128 stands for zero in the data rows.
Some points, each followed by its number:
   94   98  101   97   96   98   97   99   98  135  137  140  136  135  139  136  143  157  158  157  159  156  148  146  144  147   97  104  101  101  100   99 0
  101  131   95  123  121  159  147  120  156  140  145   95   92  141  146  130  147   95   98  106  117   96   93   98  140   98  162  164  163  164  162  160 1
  155  156  157  155  154  155  109  144  154  132  110  107  125  145  129  140  110  119  157  150  156  150  146  139  137  142  137  141  134  157  158  143 2
  161  161  163  163  160  161  163  161  162  161  159  162  160  160  158  159  160  159  160  163  152  158  155  159  160  157  164  165  167  165  165  163 3
  163  161   99  102  152  148  157  152  146  163  161  116  159  159  130  146  138  145  162  119  131  163  154  162  162  155  163  163  165  140  144  159 4
  102   94  106  112  114  107  120  103  101  112  121  132  125  120  111  129  118  108  114  105  106  104   99  102  109  110  158  161  162  156  160  159 5
  125  140  146  145  147  141  137  131  139  119  117  122  140  129  138  130  139  121  116  124  122  131  128  108  124  119  132  129  126  134  129  133 6
  131  131  133  133  132  131  134  133  133  104  105  107  104  103  104  103  104   96   96   99   98   96   94   95   96   95  105  105  105  105  105  103 7
  157  155  151  156  156  157  156  155  157  114  125  115  122  118  119  126  115  116  117  118  118  116  110  109  112  109  149  146  150  144  151  149 8
  162  157  161  156  160  130  163  160  151  126  132  117  127  143  110  121  144  120  132  100  137  120   99  149  148  146  143  157  158  159  134  135 9
  92  89  94  91  89  91  92  92  91  91  91  94  90  90  91  91  92  94  92  96  92  93  91  93  92  91  93  94  94  92  98  91 10
  148  148  152  116  152  133  135  142  150  153  152  158  152  153  146  153  153  151  147  147  150  140  121  141  147  153  160  162  161  162  162  161 11
  156  154  147  144  131  146  139  151  155  149   95  151  150  146  135  152  151  151  155  140  153  155  149  140  146  146  156  156  146  156  156  155 12
  161  159  163  162  159  160  161  158  162  154  145  151  148  147  146  152  151  108  118  138  131  129  130  134  129  123  144  141  157  130  131  129 13
   92   92   98   92  101   95   94   96   96  111  136  139  137  134  140  155  137  138  111  141  129  103  123  128  134  135  119  101  110  105  107  113 14
  114  157  157  158  142  118  125  133  139  151  125  130  116  134  135   97  120  114  117  114  102  124  156  123  122  114  164  140  141  161  161  155 15
  156  154  147  143  129  145  139  151  155  152   98  155  153  149  138  155  154  159  163  149  161  164  157  147  153  153  158  157  147  158  157  157 16
  146  143  140  143  126  145  148  143  148   97  107  103  100  104   98  101  107   97   96   96   98   93   97   94   97   97  132  121  131  142  146  137 17
  163  161  163  163  161  162  164  162  162  161  161  163  161  161  158  161  160  163  162  165  153  160  155  161  161  158  165  165  167  165  165  164 18
  150  141  147  147  155  133  153  154  156  135  151  142  144  146  151  143  149  147  150  152  146  138  134  136  142  144  159  159  145  161  157  158 19
   92   91   93   93   90   91   93   91   92   92   93   95   91   92   92   92   94  105  105  109  106  107   92   93   93   93   93   92   93   93   93   91 20
   93  107  109   98   97  104   97   98  100   98  106   96  109   97  129   95   96   94  101   97   95   95   92   93   91   98  101  109  100  106  101   95 21
  157  158  160  159  159  154  161  160  161  102  104  105  101  101  104  103  104   99   98  102  101  101   96   96   96   98  116  117  117  116  116  116 22
   92   92   94   91   90   92   92   92   92  103   98  103  103   92  106  102   94  105   94  108  118  105  107   95   97   92   92   93   93   93   93   91 23
  101  101  106  101  108  104  102  104  104  116  134  142  137  133  139  154  136  135  113  141  131  110  125  129  133  134  124  108  117  111  114  118 24
  159  159  162  161  160  159  161  161  161  102  104  107  102  102  103  103  104  100   99  103  100  102   96   97   97   98  118  118  119  118  118  117 25
  136  143  135  134  140  140  138  135  141  137  144  137  139  130  131  144  137  141  139  135  137  145  131  128  123  121  156  153  155  153  157  154 26
  139  145  138  139  143  144  142  137  143  143  148  140  145  136  136  148  141  141  139  136  138  145  134  132  125  123  160  159  160  158  161  160 27
  126  116  115  120  114  114  116  126  114  105  114  117  104  103  109  107  107  114  111  109  113  105  107  106  100  111  118  128  125  136  132  136 28
  126  108  107  120  119  105  111  114  103  105   94  104  106  104   99  102  108   99  101  101  102  104  101  102  102  102  129  132  111  133  124  125 29
  120  110  111  113  111  111  110  121  110  105  113  116  105  103  108  106  106  116  114  112  113  108  107  105  104  113  117  127  124  135  131  134 30
  100   92   95   96   99   93   96   98   94  161  160  163  161  159  160  161  161  153  155  154  152  159  156  157  157  156  119  123  121  121  120  124 31
  152   98  102  121  146   98  115  137   97  159  159  162  158  157  156  157  159  125  145  109  111  154  160  160  161  161  110  123  116  116  109  151 32
   91   90   93   91   92   91   93   92   92  110  111  110  108  109  111  110  110  123  121  125  118  122  115  116  114  115   93   96   97   93   95   97 33
  152  151  152  153  150  153  153  152  150  151  145  148  147  147  148  146  149  121  123  132  134  127  127  140  129  119  150  150  144  146  145  149 34
  153  142  151  154  145  149  138  142  148  104  110  113  110  103  110  108  105  124  102  126  111  112  106  108  105  111  145  142  153  150  155  135 35
  158  156  160  159  156  154  160  154  155  138  152  154  148  150  150  146  149  163  163  165  164  165  161  161  162  161  145  147  132  128  145  144 36
   96   93   97   96   92   95  100   95   98  120  129  115  110  116  112  117  122  122  131  120  125  120  133  128  128  136  118  112  116  115  120  119 37
  159  155  152  151  156  152  145  154  157  146  148  151  141  151  155  151  147  149  139  128  146  141  154  158  155  143  163  164  165  164  163  164 38
  156  144  112  100  105  141  155  159  108  146  136  116  159  121  127  159  160  155  157  123  153  159  157  148  157  146  149  155  137  142  156  154 39
New points follow, each followed by the numbers of its three nearest points above by angle, nearest first.
  102  100  107   98   97   97   99   97  112  140  146  137  144  143  149  148  147  159  160  165  161  161  149  150  154  149   99   99   99   98  100   95 0 31 24
  120  118  118  122  112  125  117  109  118  120  113  123  112  116  118  111  118  132  138  137  127  139  136  141  133  145  150  155  146  155  145  147 5 37 26
  121  100  100  116  117   98  107  108   95   98   94   96   98   97   94   94  101   91   92   94   93   95   93   95   94   94  124  127  105  128  119  120 29 30 28
  150  149  153  151  149  146  152  147  148  133  145  147  142  143  144  140  143  155  155  157  156  156  153  153  154  154  142  143  131  130  142  140 36 18 3
  124  137  145  142  145  134  133  130  137  124  114  124  145  137  143  133  142  127  121  130  130  138  133  111  126  124  136  132  125  136  131  133 6 34 13
  151  147  143  151  141  152  140  140  147  154  155  162  157  156  156  156  158  163  161  164  161  162  161  161  161  160  125  119  121  133  108  127 36 18 3
   99   98  100   97   97   99  100  101  101  133  137  141  137  136  139  137  143  152  152  156  155  154  148  147  141  145   98  102  100  100  102  100 0 31 14
  157  154  155  156  139  152  155  154  158   96  116  107  111  113   98  119  113  104  140  121  138  128  127  133  110  107  155  151  163  141  159  160 8 35 9
  162  157  162  156  161  126  163  160  150  128  133  118  128  147  109  120  149  121  135   97  141  121   98  155  154  151  143  159  159  161  131  133 9 38 34
  154  153   98  101  145  142  149  145  140  154  153  113  151  150  126  139  133  138  153  116  126  154  147  153  153  147  154  155  156  135  138  151 4 39 38
  159  155  152  151  156  152  144  154  158  144  146  149  138  150  154  149  145  147  135  122  144  137  153  157  153  140  164  165  165  164  164  164 38 3 18
  134  134  134  129  136  127  137  136  128   96   95   99   94   93   97   95   96   92   93   95   94   94   91   92   93   91   97   98   99   97   98   97 7 22 25
  156  143  106   92   98  140  154  160  101  147  137  113  162  119  126  163  163  160  163  123  157  165  161  151  161  149  156  163  142  148  164  162 39 4 16
  112  149  150  150  136  116  121  128  133  145  121  126  115  129  130   97  117  116  118  116  103  124  149  120  119  111  155  135  135  153  152  147 15 35 8
  153  155  157  124  157  139  140  149  154  157  154  162  156  155  148  154  155  153  148  148  154  142  127  143  148  152  162  164  164  163  164  162 11 3 18
  143  133  139  139  147  126  146  147  148  133  149  141  142  145  150  141  147  143  146  148  141  134  130  131  137  140  152  152  139  154  150  151 19 3 18
  162  160  160  158  159  159  115  147  159  136  118  113  129  152  132  148  112  124  159  154  160  158  150  144  138  145  133  141  131  152  155  144 2 12 36
  111  149  149  150  136  115  121  128  133  152  129  134  122  137  138  105  125  120  122  120  109  128  156  127  126  119  158  138  139  156  156  151 15 27 26
   95  113  104  102   94  101   95  113   96  118  133  140  148  122  123  138  115  156  160  166  158  160  143  153  152  144  126  108  101  116  112  106 0 31 24
  140  137  135  137  122  139  142  137  142  103  113  109  105  109  104  105  111  100  100   99  101   98  103  100  102  102  127  117  126  136  140  131 17 22 7
   96   93   97   96   92   95  100   96   99  118  127  111  106  112  111  113  119  122  132  121  128  121  134  129  128  138  118  108  116  113  118  117 37 33 23
  103  105  105  107  103  101  108  107  106  121  122  126  122  123  124  122  122  160  161  158  157  158  149  152  152  151  119  119  121  119  119  118 0 31 37
   91   91   93   91   90   92   94   92   93  138  143  145  141  141  144  141  149  158  159  163  161  160  154  154  147  151   95   97   95   95   98   94 0 31 14
  112  113  114  115  110  115  115  112  115  162  162  167  161  161  163  162  163  162  162  165  163  163  162  162  161  161  149  149  151  149  151  148 31 11 16
  102  112   99  132   99  135  127  128  115  124  106  105  108   98  102  103  132  157  162  166  163  143  159  158  123  156  128  114  137   97  122   94 0 37 33
  150  151  155  120  154  136  138  145  151  153  151  157  151  151  145  151  152  151  146  147  151  140  120  140  146  151  156  157  157  156  158  155 11 18 3
  110  102  113  118  119  113  125  111  109  116  124  135  127  124  115  130  123  114  120  111  113  110  106  108  115  116  159  161  163  157  160  159 5 1 30
